(in the rows, 128 means zero)
Families of rows that turns and mirrors carry onto each other, the same ones carrying the whole set onto itself: the rest of each named row's family, in list order:
4 families of 4 rows:
J_186: [113 170 107 123 157 125 123 146 127 158 147  90 153  93 121 119 123 149
 137 109  99 130 102 123 130]
J_678: [121  97 108  93 148 134 152 141 109 141 121 119 144 127 118 102 149 142
 130 116 127 124  90 142 122]
J_916: [129 165  94 122 150 125 142 145 119 162 148  97 143  91 126 117 108 139
 124 110  92 123 101 132 138]
J_67: [124 148 111 112 157 137 157 151 107 153 126 103 125  70 133 144 138 138
 151 114  76 130 113 116 132]
J_509: [111 161  94 120 156 126 141 150 146 152 149 106 123 112 125  96 130 139
 147 104 109 132  97 125 134]
J_976: [114 150 127 129 153 122 147 137 133 154 130  90 121  92 151 143 124 147
 162  99  98 143 123 120 139]
J_559: [115 155 118 120 159 130 130 154 110 154 129  96 134  79 133 152 137 147
 156 111  94 140 113 108 130]
J_52: [114 142 110 108 149 128 142 157 104 150 121  98 113 103 155 142 140 130
 161 119 109 147  95 117 131]
J_389: [125  85 112 104 162 121 136 139  98 132 111 110 140 110 103 124 141 160
 112 112 125 116  96 133 136]
J_973: [141  90 112 131 168 111 134 130 130 129 105 115 123  98 106 113 131 169
 130 111 121 118 120 136 138]
J_498: [ 94 156 117 105 150 132 148 142 122 161 155  90 147 112 128 129 127 142
 133  90 103 132  96 123 138]
J_225: [119  96 112 115 144 130 148 145  94 134 124 128 132 105 107 125 148 154
 100 106 119 114  95 135 144]
J_300: [148  97 105 131 155 118 147 143 131 140 113 135 112 115 127 114 127 151
 152 112 132 137 124 127 131]
J_898: [141 102 117 144 146 117 141 129 126 129 105 122 117  91 125 110 137 163
 122 116 114 116 120 151 143]
J_64: [116  77 128 100 159 127 163 133 105 136 105 111 132 110 125 136 138 153
 133  96 121 121 106 133 133]
J_632: [130  95 113 128 160 113 152 124 138 140 120 113 133 117 116 106 110 161
 126  90 130 116 115 142 141]

The rest of the family of J_632: J_976, J_498, J_64
The rest of the family of J_678: J_509, J_52, J_300

Families of rows that turns and mirrors carry onto each other, the same ones carrying the whole set onto itself: the rest of each named row's family, in list order:
4 families of 8 rows:
J_733: [141 134 129 137 112 134 141 135 135 122 137 163]
J_749: [154 118 122 132 129 144 116 104 130 144 123 108]
J_999: [142 128 131 119 125 128 138 140 136  96 138 106]
J_114: [136 127 131 125 140 105 131 131 127 116 133 163]
J_725: [122 134 138 146 137 135  97 151 118 125 131 114]
J_931: [152 122 155 106 121 115 129 139 121 113 132 115]
J_255: [135 119 112 159 139 131 134 126 138 121 139 131]
J_932: [120 126 125 138 143 126 134 134 140 124 128 161]
J_669: [137 124 120 105 128 122 132 152 131 124 133 106]
J_151: [118 143 129 128 154 124 110 141 119 143 120 122]
J_619: [136 116 119 154 104 132 130 117 133 122 134 148]
J_822: [116 130 137 116 151 115 124 142 119 120 120 115]
J_589: [153 121 132 110 117 149 118 108 140 146 118 124]
J_174: [154 134 150 112 109 129 103 147 124 108 137 126]
J_279: [133 155 150 133 149 134 101 117 116 124 119 128]
J_337: [138 121 139 117 120 133 104 152 120 125 130  97]
J_563: [133 123 149 127 142 127 115 134 112 136 119  96]
J_801: [130 108 125 121 108 111 134 127 123 123 125 153]
J_320: [128 112 133 118 116 120 116 112 113 149 108 139]
J_873: [164 145 130 120 109 135 122 131 142 109 144 126]
J_789: [136 120 125 149 112 141 112 103 122 145 118 133]
J_82: [140 147 150 142 125 131  96 145 121 108 139 140]
J_979: [136 141 150 163 145 136 111 129 118 123 131 122]
J_401: [130 114 112 142 131 150 134 125 146 137 129 120]
J_711: [154 143 157 140 122 124 123 135 128  98 144 139]
J_183: [146 165 138 143 135 137 100 121 127 129 132 142]
J_234: [141 121 137  99 113 125 139 134 123 138 120 148]
J_463: [158 150 143 135 119 145 113 116 135 103 136 120]
J_303: [155 126 142 101 129 118 114 107 120 139 116 141]
J_21: [134 133 124 158 125 155 126 123 131 147 128 139]
J_105: [133 122 130 120 125 144 123 122 119 163 111 123]
J_836: [142 133 145 105 128 126 119 116 133 133 119 163]

The rest of the family of J_589: J_999, J_932, J_822, J_279, J_401, J_463, J_836
The rest of the family of J_873: J_749, J_114, J_255, J_669, J_151, J_183, J_303
The rest of the family of J_21: J_733, J_931, J_563, J_979, J_711, J_234, J_105

Families of rows that turns and mirrors carry onto each other, the same ones carrying the whole set onto itself: the rest of each named row's family, in list order:
3 families of 6 rows:
J_427: [114 118 100 136 151 129 125 132 112 146]
J_610: [122 118 113 137 141 140 130 106 133 160]
J_690: [123 130 135 125 110  95 135 123 145 114]
J_318: [152 133 139 129 111 124 137 115 130 127]
J_769: [109 119 121 114 126 122 130 112 130 167]
J_447: [129 128 103 124 119  95 127 137 125 106]
J_266: [126 121 137 112 114  93 125 111 128 112]
J_15: [142 117 123 143 137 114 124 102 131 101]
J_124: [128 118 122 139 152 141 135 100 119 143]
J_327: [141 139 111 126 110 110 135 142 125 120]
J_470: [143 135 133 144 114 118 141 122 146 118]
J_609: [119 126 110 125 136 131 129 140 111 158]
J_896: [129 121 123 146 129 104 133 115 145 101]
J_38: [103 107 108 124 147 117 122 102 131 149]
J_49: [143 131 100 140 125 113 132 134 124 108]
J_521: [102 108 123 114 148 108 124  98 116 136]
J_622: [102 118 105 117 141 114 123 136 110 150]
J_587: [119 126 138 112 126 126 139 112 117 160]

The rest of the family of J_622: J_427, J_447, J_327, J_609, J_49
The rest of the family of J_690: J_610, J_769, J_470, J_896, J_38

Families of rows that turns and mirrors carry onto each other, the same ones carrying the whole set onto itself: the rest of each named row's family, in list order:
5 families of 4 rows:
J_837: [136  98 145 137 125 126 113 122]
J_866: [130 145 104 114 121 124 146 127]
J_774: [120 151 117 114 122 120 144 138]
J_878: [117 145 120 127 118 110 149 121]
J_787: [127  96 142 133 133 128 111 126]
J_497: [124 158 113 121 119 124 135 131]
J_456: [148  99 126 129 141 137 115 127]
J_618: [132  97 146 142 129 139 120 126]
J_844: [134 102 139 146 138 135 116 120]
J_687: [139  98 134 126 141 143 118 132]
J_700: [118 144 123 122 106 112 143 121]
J_827: [109 147 114 125 116 125 143 123]
J_591: [123 149 109 116 131 116 142 128]
J_312: [139  98 128 133 146 130 114 137]
J_30: [116 150 127 124 114 124 148 119]
J_907: [146 104 141 135 144 130 117 135]
J_287: [129 148 112 119 125 123 154 126]
J_325: [139 106 139 147 130 135 108 131]
J_429: [144 107 133 142 136 136 109 136]
J_534: [119 157 119 126 114 122 135 126]

The rest of the family of J_30: J_618, J_591, J_312
The rest of the family of J_837: J_866, J_456, J_700
The rest of the family of J_787: J_878, J_687, J_287
The rest of the family of J_497: J_325, J_429, J_534

Families of rows that turns and mirrors carry onto each other, the same ones carrying the whole set onto itself: the rest of each named row's family, in list order:
7 families of 4 rows:
J_641: [119 128 143 105 141 116 115 136 132 139 116 152 137 150 138  89]
J_750: [139 143 103 119 105 120 134 148 113 117 107 122 124 124 133 120]
J_374: [127 143 106 124 115 120 111 138 121 126 116 145 121 128 148 135]
J_853: [116 138 142  96 136 132 110 129 143 148 135 137 136 154 140  99]
J_775: [154 113 135  98 139 114 130 131 121 123 126 136 153 145  99 126]
J_264: [118 136 138  93 133 130 131 146 145 155 103 125 126 156 139  96]
J_541: [144 124 133  86 131 111 130 127 140 120 139 133 166 141 109 114]
J_544: [133 136 116 123  91 107 108 148 121 155 127 117 145 175 120 120]
J_304: [130 122 106 123  97  99 102 135 134 132 139 133 148 163 106 106]
J_689: [125 141 107 117  88 105 113 141 138 155 135 138 131 167 105 119]
J_840: [151 144 107 125 107 126 139 141 113 132 111 122 122 130 134 130]
J_811: [142 147 113 124 111 114 122 140 108 120  96 138 147 140 139 113]
J_814: [131 124 146 111 145 118 118 138 121 148 105 126 119 161 128  95]
J_69: [133 137 101 116  98 117 104 142 150 140 145 137 147 148 119 137]
J_199: [150 128 138  85 131 111 132 123 135 131 139 117 125 140  93 119]
J_421: [142 131  97 123 117 111 124 144 122 113 110 147 141 128 137 124]
J_590: [143 127 136  85 135 121 125 116 150 123 123 134 142 124 116 123]
J_176: [144 134 142  86 130 111 141 133 137 125 134 121 141 143  93 127]
J_781: [125 135 113 122  99 102 102 149 129 143 146 145 151 161 123 122]
J_354: [143 149 102 117 101 134 127 145 113 138 109 119 114 133 117 127]
J_874: [135 128 142  83 127 127 134 131 135 130 129 111 116 147  92 120]
J_868: [114 126 131  96 141 128 126 146 132 157 112 133 121 152 131  90]
J_57: [109 129 131 104 148 111 113 153 133 142 114 132 147 163 133  95]
J_917: [118 142 134  93 138 133 134 139 141 162 105 115 122 151 117 102]
J_162: [150 132  96 124 115 105 122 140 120 113  95 122 120 141 121 120]
J_983: [146 123 127  82 133 109 131 133 139 128 120 107 155 160 100 118]
J_141: [122 137 104 107  90 101 105 149 146 147 131 126 122 163 110 122]
J_594: [116 141 105 119  89 111 120 142 143 146 122 116 116 159 105 128]

The rest of the family of J_162: J_544, J_814, J_983
The rest of the family of J_840: J_264, J_199, J_141
The rest of the family of J_354: J_874, J_917, J_594
The rest of the family of J_811: J_775, J_304, J_57
The rest of the family of J_541: J_641, J_421, J_781
The rest of the family of J_374: J_853, J_69, J_590

Families of rows that turns and mirrors carry onto each other, the same ones carrying the whole set onto itself: the rest of each named row's family, in list order:
4 families of 8 rows:
J_803: [106 131 116 128 137 107 128  94 111 113 125 129 106 140 132 158 148 123]
J_391: [155 105 144 135 148 120 136 128 134  85 115 122 149 149 136 137 135 122]
J_2: [ 99 132 148 130 136 125 147 110 110 100 144 138 114 117 140 143 145 122]
J_311: [116 123 109 119 130  98 126 110 116 129 106 149 119 144 152 137 119 113]
J_730: [117 127 115 130 142 126 139 102 123 104 124 150 102 149 152 164 139 123]
J_10: [107 127 113 112 120 113 128 109 134 127 104 145 120 148 146 141 120 119]
J_746: [103 118 134 118 130 109 148 128 121 120 133 159 122 126 159 133 117 131]
J_969: [147 113 147 136 141 132 148 140 135 105 118 102 148 149 135 138 134 123]
J_663: [105 128 116 128 135 127 123 107 119 118 120 135 104 155 152 157 148 127]
J_699: [149 115 147 140 147 128 137 128 139 101 110 114 147 151 128 152 122 119]
J_666: [102 125 126 124 112 105 160 128 127 113 138 145 117 129 139 130 114 127]
J_794: [148 100 145 138 153 139 140 147 127 113 127 117 143 144 139 133 126 118]
J_555: [114 131 115 106 138 117 145 101 132 124 107 156 116 142 139 139 121 121]
J_802: [141 128 132 152 157 143 136 134 135 105  96 131 136 136 118 116 135 126]
J_388: [111 134 120 132 122 100 138 113 119 130 107 154 113 156 137 143 113 113]
J_776: [164 126 135 136 129 123 128 122 105 109 124 127 147 161 121 117 132 116]
J_646: [162 121 132 127 132 118 117 128 112  96 147 121 144 142 128 125 116 125]
J_921: [150 128 102 150 134 128 115 144 120 100 125 130 129 134 125 106 136 126]
J_232: [132 132 128 154 150 135 136 144 143 107 104 128 156 130 129 124 146 121]
J_147: [161 124 131 124 127 127 117 131 116 102 137 117 137 157 123 115 128 115]
J_181: [ 95 144 139 130 127 126 146 118 116 105 153 145 114 135 136 140 146 121]
J_459: [113 135 118 131 138 127 118  96 109 120 119 129  98 144 143 155 137 112]
J_721: [132 125 127 152 168 128 133 136 133 112  99 128 148 134 122 129 142 134]
J_947: [ 96 138 136 131 122 121 130 121 104 113 149 150 128 130 133 157 137 117]
J_39: [104 124 141 134 120 112 159 128 122 114 125 157 119 123 147 130 109 117]
J_706: [100 138 142 127 131 141 136 108 123 108 143 142 107 119 141 148 131 119]
J_342: [158 125 106 160 128 124 125 124 114 101 115 123 135 129 118 117 138 127]
J_904: [141 130 111 146 148 125 119 144 106 117 128 118 142 125 121 108 132 132]
J_58: [134 118 128 143 155 143 126 138 141 109 117 129 153 114 124 124 138 112]
J_643: [158 128 134 142 127 129 115 136 114 104 140 115 148 145 131 131 113 108]
J_402: [ 99 125 126 124 114 112 150 129 107 129 132 140 116 122 131 142 112 134]
J_941: [147 138 113 153 144 134 116 138 110 110 132 137 130 128 121 108 122 133]

The rest of the family of J_904: J_803, J_391, J_746, J_802, J_388, J_706, J_643
The rest of the family of J_39: J_2, J_311, J_699, J_646, J_459, J_721, J_941
The rest of the family of J_730: J_794, J_555, J_776, J_947, J_342, J_58, J_402

